(in the rows, 128 means zero)
Each row of Y is roughly a mix of the hidden directions of one of 4 groups.
Y:
129 145 155 131 109 149 111 167 137 85
171 122 105 100 119 130 152 111 147 162
169 156 118 120 146 122 102 135 166 107
142 131 97 109 159 165 120 151 158 113
142 113 116 96 117 127 156 92 139 170
147 107 119 84 117 122 151 95 146 155
132 158 124 134 98 168 123 157 151 100
170 171 127 100 125 129 130 115 160 137
121 111 107 183 102 132 127 103 128 151
117 134 128 74 140 135 142 138 138 84
162 129 106 103 97 122 152 127 137 169
136 127 140 144 110 137 102 191 135 134
93 99 137 178 129 120 128 149 107 123
98 114 146 161 139 116 102 129 98 93
175 141 127 146 142 130 129 141 134 178
135 137 126 80 123 133 129 154 148 83
115 141 144 157 138 141 100 160 126 83
152 142 113 68 135 148 122 105 133 124
145 143 90 143 155 111 148 109 98 155
97 118 146 150 126 115 103 144 88 95
142 154 118 120 98 156 121 150 171 107
89 87 150 132 115 130 138 137 92 112
120 135 123 116 156 116 157 74 104 121
115 108 160 106 104 142 107 158 154 101
142 131 109 116 153 174 117 146 167 114
91 127 148 161 130 129 99 147 110 94
84 135 117 104 110 127 132 114 139 80
106 131 123 172 98 128 123 160 94 122
96 123 130 159 95 120 135 157 89 122
145 143 104 112 152 120 157 79 114 142
145 157 129 74 144 126 134 135 159 113
131 143 113 119 151 118 158 70 117 136
116 119 149 134 166 89 138 124 95 156
146 142 96 147 152 122 145 126 85 160
101 131 129 155 99 126 129 169 90 112
143 129 153 101 113 180 112 146 129 104
148 112 118 102 120 109 158 98 130 172
111 127 153 147 99 87 135 111 91 140
107 138 129 163 100 124 126 169 91 121
87 133 141 140 126 77 145 122 130 153
99 107 155 105 109 130 115 137 168 100
124 140 114 116 154 111 157 71 121 126
120 118 154 158 98 92 135 97 113 150
137 101 128 174 132 133 100 91 128 150
136 139 133 65 140 121 155 133 149 120
118 119 150 149 101 86 135 103 93 142
104 150 141 152 133 146 102 159 114 87
119 101 151 174 124 93 138 152 113 128
179 149 114 118 146 128 120 115 168 138
118 143 103 117 165 155 120 159 162 112
98 141 136 135 143 84 154 105 143 157
167 143 108 97 133 130 129 103 166 146
114 104 142 127 163 77 131 115 109 143
150 154 101 151 154 109 144 118 105 165
165 123 113 91 128 126 156 105 146 160
171 160 106 112 137 118 126 112 161 151
91 119 154 120 103 143 118 141 164 95
102 108 165 110 110 135 111 146 150 92
115 106 148 171 128 93 132 156 104 122
81 122 121 98 117 122 151 102 133 96
112 124 130 186 134 99 118 158 124 122
105 127 128 160 101 126 133 168 87 121
134 152 135 119 97 169 122 152 158 101
102 123 137 176 137 118 114 160 101 108
151 111 126 184 124 134 105 123 119 159
91 108 160 121 105 136 113 134 158 96
136 119 136 166 98 97 133 94 105 148
124 144 105 114 149 164 119 167 162 115
104 103 155 105 109 127 111 134 163 91
100 126 133 160 95 121 124 162 91 116
150 135 120 96 120 118 162 111 152 170
130 124 111 98 158 163 114 161 148 103
89 124 130 149 92 117 139 155 93 116
110 120 137 81 107 120 139 150 132 85
161 131 133 167 155 136 96 118 127 160
129 119 163 125 117 124 103 186 143 128
120 116 152 137 99 140 98 174 150 112
120 102 111 131 146 104 140 84 114 164
125 70 148 147 126 95 141 138 120 123
126 113 148 119 107 133 101 181 151 108
90 103 132 164 129 116 130 146 86 128
131 135 114 97 147 168 115 167 141 103
130 142 122 71 126 163 117 112 129 107
156 154 112 94 131 146 117 111 172 124
149 122 128 92 157 130 132 89 165 137
130 114 110 132 162 92 141 116 98 166
99 130 118 145 115 72 139 137 109 150
117 110 153 153 93 89 132 107 109 149
130 123 149 155 90 97 137 98 104 150
103 136 127 131 125 72 153 118 117 158
129 141 115 120 159 108 157 77 108 134
88 113 128 117 96 124 117 121 129 78
102 130 125 161 99 128 131 165 90 115
153 121 125 96 156 136 123 90 168 128
140 142 148 126 99 157 108 155 146 87
120 121 158 130 115 129 105 188 141 120
143 150 126 109 103 156 122 132 162 85
86 110 131 172 122 115 133 146 96 134
157 129 138 85 159 126 123 103 163 135
103 98 151 157 129 113 128 152 88 109
165 130 145 152 144 121 120 144 114 179
159 125 143 140 163 127 136 131 111 180
167 160 110 103 136 139 123 108 164 142
126 135 105 105 153 162 118 166 159 113
140 132 129 119 92 163 109 143 155 89
140 111 110 129 159 96 137 117 96 168
104 92 129 170 138 104 122 151 103 119
109 117 129 135 162 92 147 105 104 163
146 154 143 108 116 148 121 176 147 101
143 133 155 150 146 121 116 164 88 156
130 107 134 183 125 125 107 110 110 160
96 130 146 156 145 142 99 143 115 86
123 122 157 135 116 129 105 190 137 131
81 124 131 113 104 121 125 129 119 79
116 144 141 144 137 158 98 152 134 80
140 128 117 80 156 162 126 150 147 112
132 121 130 132 103 164 96 169 116 100
101 129 128 166 96 124 124 160 92 118
117 135 141 153 138 148 98 156 140 80
120 128 150 161 103 93 135 95 99 141
129 102 116 96 108 110 156 99 138 164
99 113 143 174 124 103 124 160 109 113
127 119 96 129 164 153 105 158 145 99
123 109 121 184 126 138 97 98 121 135
146 145 127 123 98 167 114 146 141 85
140 127 153 129 105 101 149 83 104 150
100 105 139 178 134 125 131 146 92 130
129 107 147 118 102 133 96 170 155 105
97 88 128 167 142 127 116 146 105 112

One row of each group comes first, with its name. Which group is each row after those in?
132 125 144 144 99 91 146 93 104 155 -> <34>
105 109 155 109 109 126 110 143 165 91 -> <7>
167 139 123 161 148 137 129 139 121 175 -> <118>
163 177 123 92 124 131 127 116 150 135 -> <54>

113 140 129 139 127 83 157 101 138 166 -> <34>
141 145 133 128 90 165 116 114 162 99 -> <7>
101 131 152 170 129 138 100 132 109 93 -> <34>
110 120 150 164 136 146 95 129 112 87 -> <34>
104 130 130 139 152 117 153 75 101 136 -> <7>
133 107 114 95 112 110 157 98 131 167 -> <54>
106 142 143 160 134 140 103 161 117 88 -> <54>
146 110 104 113 128 120 150 95 146 175 -> <54>
